Each row has a name. After each piece below comes the name of the row it's from, unless a question asks for something else. Each question is about the rows just above it.

[129  91 162 165 117 101 147 131 106 160 127  99 116 185  56 119 159 113
  63 138  70 117 126 102] -> Q442
[163 140 126 154 177 119 111 101 104 157 111 113 141 148 178 126 156 132
  90 139 111 144  73 131] -> Q484
[146 134  97  63 113 169  85 112 145  90  93 153 163 148 178 126 156 132
  90 139 111 144 128 152] -> Q189
[146  93 128 126 169 143 152 153 112 178 132 145 111 156 148 163  90 139
 134 113  63  97  85  90] -> Q549
Print row Q484.
[163 140 126 154 177 119 111 101 104 157 111 113 141 148 178 126 156 132
  90 139 111 144  73 131]
Print row Q442.
[129  91 162 165 117 101 147 131 106 160 127  99 116 185  56 119 159 113
  63 138  70 117 126 102]
Put [ 90  85  97  63 113 134 139  90 163 148 156 111 145 132 178 112 153 152
 143 169 126 128  93 146] back in order: which row is it?
Q549
[126 156 152 145 132 113  63 178 128  97 134 111 144  93 146  90 148 169
  85 112  90 153 139 163] is which row reordered?
Q189

[107 143 127  91  55 173  51 226 199  59  30 130 120 174 198]  Q383
[186 111 220  55 187  41 209  88 130 220 140 111 195 145  56]  Q810
[ 36 198 133  36  87 169 198  36 223 188 123  45 117  53 212]  Q602
[194 193 147  67  31 186 110 157  41  63  65 111 226  44 135]  Q824
[ 80  99 129 180  94 169  82 139 193 215 183 111 213  85 150]  Q87
[191 196 222 184  97  40 190 159 142  36 175  51 118  74  76]  Q938
[184 133 179 217 123 123  87 196 222 150 190 133  37 119  75]  Q237
[147  86 111 106  53 190  83  72  70  64 146  92 111 119 122]  Q425
Print row Q810.
[186 111 220  55 187  41 209  88 130 220 140 111 195 145  56]
Print row Q824.
[194 193 147  67  31 186 110 157  41  63  65 111 226  44 135]
Print row Q602.
[ 36 198 133  36  87 169 198  36 223 188 123  45 117  53 212]
Print row Q938.
[191 196 222 184  97  40 190 159 142  36 175  51 118  74  76]

[122  65 108 124 196 121 113] = Q587
[122 119 108 124 196 121 113] = Q322
[108 121 122 114 124 119 196] = Q732
Put [108 113 119 121 122 124 196] back in order: which row is it?
Q322
Print row Q322.
[122 119 108 124 196 121 113]

[144 191  86 214 223 206 244 200 158 133  94] = Q418
[154 129  87 131 137 124 169 166 148 113 127] = Q405
[139 116 131  78  87  74 100  98 113 107 162] = Q987
[126 150 132 154 151 152 150 135 127 133 125] = Q929
[113 140 139 137 129 133 127 121 145 133 129] = Q140
[141 133 104 132 142 129  99 109 117 134 133] = Q746
[121 127 129 140 139 144 129 133 133 137 113] = Q40
[139 116 131  78  87  74  20  69 107 147 128] = Q567
[100 131 164 146 136 154 101 105 116 150 115] = Q777
[104 117 109 133 133 141 143  99 132 134 129] = Q29
[141 133 104 132 142 129 156 149 141 120 122] = Q171
Print row Q140.
[113 140 139 137 129 133 127 121 145 133 129]
Which row holds these entries in another order? [113 121 127 129 129 133 133 137 139 140 144]
Q40
Print row Q567.
[139 116 131  78  87  74  20  69 107 147 128]
Put [131 164 146 136 154 101 105 116 150 115 100] back in order: which row is it?
Q777
Print row Q40.
[121 127 129 140 139 144 129 133 133 137 113]
[133 134 117 109  99 129 142 132 104 133 141] is which row reordered?
Q746

[ 96  85  98 147  87]  Q848
[ 97 152 143  76 101]  Q329
[163 131  18 112  87]  Q999
[ 86 147  96  98  87]  Q339
[ 84 114 133  61 163]  Q445
[139  40 154 129 105]  Q901
[102 174 156 104 150]  Q640
[143 152  76 102  97]  Q212
Which row holds these entries in another order? [101  76 143 152  97]
Q329
Print row Q212.
[143 152  76 102  97]
Put [ 87  98  96 147  86] back in order: which row is it?
Q339
Print row Q848.
[ 96  85  98 147  87]

[ 87 107 221 162  53 123  43 132 152 117  63] -> Q471
[ 85 173 151  32  52  87  91 146  63 207 108] -> Q615
[ 87  85 208 173  63  91  32 146 151 108  52] -> Q924
[164  72  88 229 143  20  59 184 122 107  75] -> Q305
Print row Q924.
[ 87  85 208 173  63  91  32 146 151 108  52]
Which row holds these entries in another order? [ 75 164  72  88 229 143  20  59 184 122 107]
Q305
Which row holds these entries in another order? [151  91 108 173 208  63  52  32 146  85  87]
Q924

[180 157 163 159 176 196 132 111 166 124] = Q712
[130 178 192 155 181 160 148 123 149 135] = Q671
[151 133 133 140 157 169 123 139 149 128] = Q36
[159  96  71 115  81 114 105 102 126 117] = Q803
[153 142 156 154 196 201 129 168 164 130] = Q600
[152 118 118 134 157 174 112 154 151 130] = Q6
[109 186 227 159 223 186 159 160 152 126] = Q424
[ 88 112 114 109 130 117 129 174 116 135] = Q596
[ 78 132 175 116 133 118 100 119 108 134] = Q183
[109 186 227 159 223 186 159 160 152 145] = Q156
[175 119 108 132 100 134 118  78 133 115] = Q102
[ 78 100 108 115 118 119 132 133 134 175] is which row reordered?
Q102
Put [181 160 148 123 149 135 130 178 192 155] back in order: which row is it?
Q671

[164 103 113 116 140 133 153 137 165 163 139 153 188 118  75  71 136 101
  94 126  98 100 189 159  97  94 116 139 155 107 128 180 188 132 122] -> Q320
[140 136 137 188 139 126 153 164 103  97 132  71 128 133 118 159 122 116
 107  97 139  94 163  75 101 189 100 155 113 165 180  94 153 188 116] -> Q344
[164 103 113 116 140 133 153 137 165 163 139 153 188 118  75  71 136 101
  94 126  98 100 189 159 101 117  90  94 132 159 135 169 142  95 120] -> Q558
Print row Q320.
[164 103 113 116 140 133 153 137 165 163 139 153 188 118  75  71 136 101
  94 126  98 100 189 159  97  94 116 139 155 107 128 180 188 132 122]
Print row Q558.
[164 103 113 116 140 133 153 137 165 163 139 153 188 118  75  71 136 101
  94 126  98 100 189 159 101 117  90  94 132 159 135 169 142  95 120]
[188 118  75  71 136 101  94 126  98 100 189 159  97  94 116 139 155 107
 128 180 188 132 122 164 103 113 116 140 133 153 137 165 163 139 153] is which row reordered?
Q320
[132 122 164 103 113 116 140 133 153 137 165 163 139 153 188 118  75  71
 136 101  94 126  98 100 189 159  97  94 116 139 155 107 128 180 188] is which row reordered?
Q320
Which row holds these entries in another order? [ 71  75  94  94  97  98 100 101 103 107 113 116 116 118 122 126 128 132
 133 136 137 139 139 140 153 153 155 159 163 164 165 180 188 188 189]
Q320

[159 118 141  81 173 127 132 132 134  63 184 146 155 144 141 141  69 126
 110 140 106  69  37 121 101 165 163 108 146 150 157] -> Q149
[122 126 170  84 138 120 119  89 116  77 168 111 139  93 106 148 176 103
  88 108  90 138 155 127 148 134 121  75 117  92  96] -> Q919
[135  96 174  90 129  98 162 108 117 132 148 101 124  98 166 145 104 180
  56 152 158 150 176  24  96 138 117 118 141 116  94] -> Q175
[148  90 122 126 176 127  93 139 106  96 148 138 104  77  75 121  84  92
  88 138 116 155  89 119 108 117 170 120 134 111 168] -> Q368
[132 145 176 138 174 118 117 141  98  90 158 148 116  94 104 150  24  96
  56 162 124 135  96 117 109 129 166 101 152  98 180] -> Q391
[ 97 104 161 145 134 160  95 169 162 153 136 143 132 163 139  67 133 152
 213  85 105 135  71 118 159  81 119 143 175 109  67] -> Q889
Put [117 109 129 166 101 152  98 180 132 145 176 138 174 118 117 141  98  90
 158 148 116  94 104 150  24  96  56 162 124 135  96] back in order: which row is it?
Q391
Which row holds these entries in another order? [173 127 132 132 134  63 184 146 155 144 141 141  69 126 110 140 106  69
  37 121 101 165 163 108 146 150 157 159 118 141  81]
Q149
[180  98 152 101 166 129 109 117  96 135 124 162  56  96  24 150 104  94
 116 148 158  90  98 141 117 118 174 138 176 145 132] is which row reordered?
Q391
Which row holds these entries in another order? [134 111 168 148  90 122 126 176 127  93 139 106  96 148 138 104  77  75
 121  84  92  88 138 116 155  89 119 108 117 170 120]
Q368
Print row Q391.
[132 145 176 138 174 118 117 141  98  90 158 148 116  94 104 150  24  96
  56 162 124 135  96 117 109 129 166 101 152  98 180]

[101 197 134  73 182 199 145 154  44  41 145 138 150] : Q301
[145  41 198 154 182 199 145 101 134 138 150  73  44] : Q839
[199 149 138 145 154  73 182 145 198  41  33 134 101] : Q244
[154  73 101  41 145  33 198 199 138 134 182 145 149] is which row reordered?
Q244
Put [ 41  44  73 101 134 138 145 145 150 154 182 197 199] back in order: which row is it?
Q301
Print row Q301.
[101 197 134  73 182 199 145 154  44  41 145 138 150]
Which row holds these entries in another order? [154 182 199 145 101 134 138 150  73  44 145  41 198]
Q839
Put [ 44 145  41 198 154 182 199 145 101 134 138 150  73] back in order: which row is it?
Q839

[122  88 163 138 102 126 105  29  76] : Q582
[125 155 144 100 104 112 121 121 118] : Q992
[128 163 148 108 114 115 120 114 122] : Q92
[105  87 163  29 126 138 122 102  76] : Q267
[108 115 128 114 114 163 120 121 148] : Q215
Put [126 102  76 122  87  29 138 105 163] back in order: which row is it?
Q267
[122 114 120 115 114 108 148 163 128] is which row reordered?
Q92
Print row Q215.
[108 115 128 114 114 163 120 121 148]

[158 126  94  22 131  38 129] = Q861
[148 131  93  29 115  48 129] = Q457
[ 40 131 183  50 140  42 131] = Q204
[ 93 148 129 115  29  49 131] = Q578
Which row holds these entries in another order? [129  48 115  29  93 131 148]
Q457
[ 29  48  93 115 129 131 148] is which row reordered?
Q457

[ 49 101 132  67] : Q703
[ 19  66 111  67] : Q410
[ 38  91 127  67] : Q166
Print row Q166.
[ 38  91 127  67]
Print row Q410.
[ 19  66 111  67]
Print row Q703.
[ 49 101 132  67]

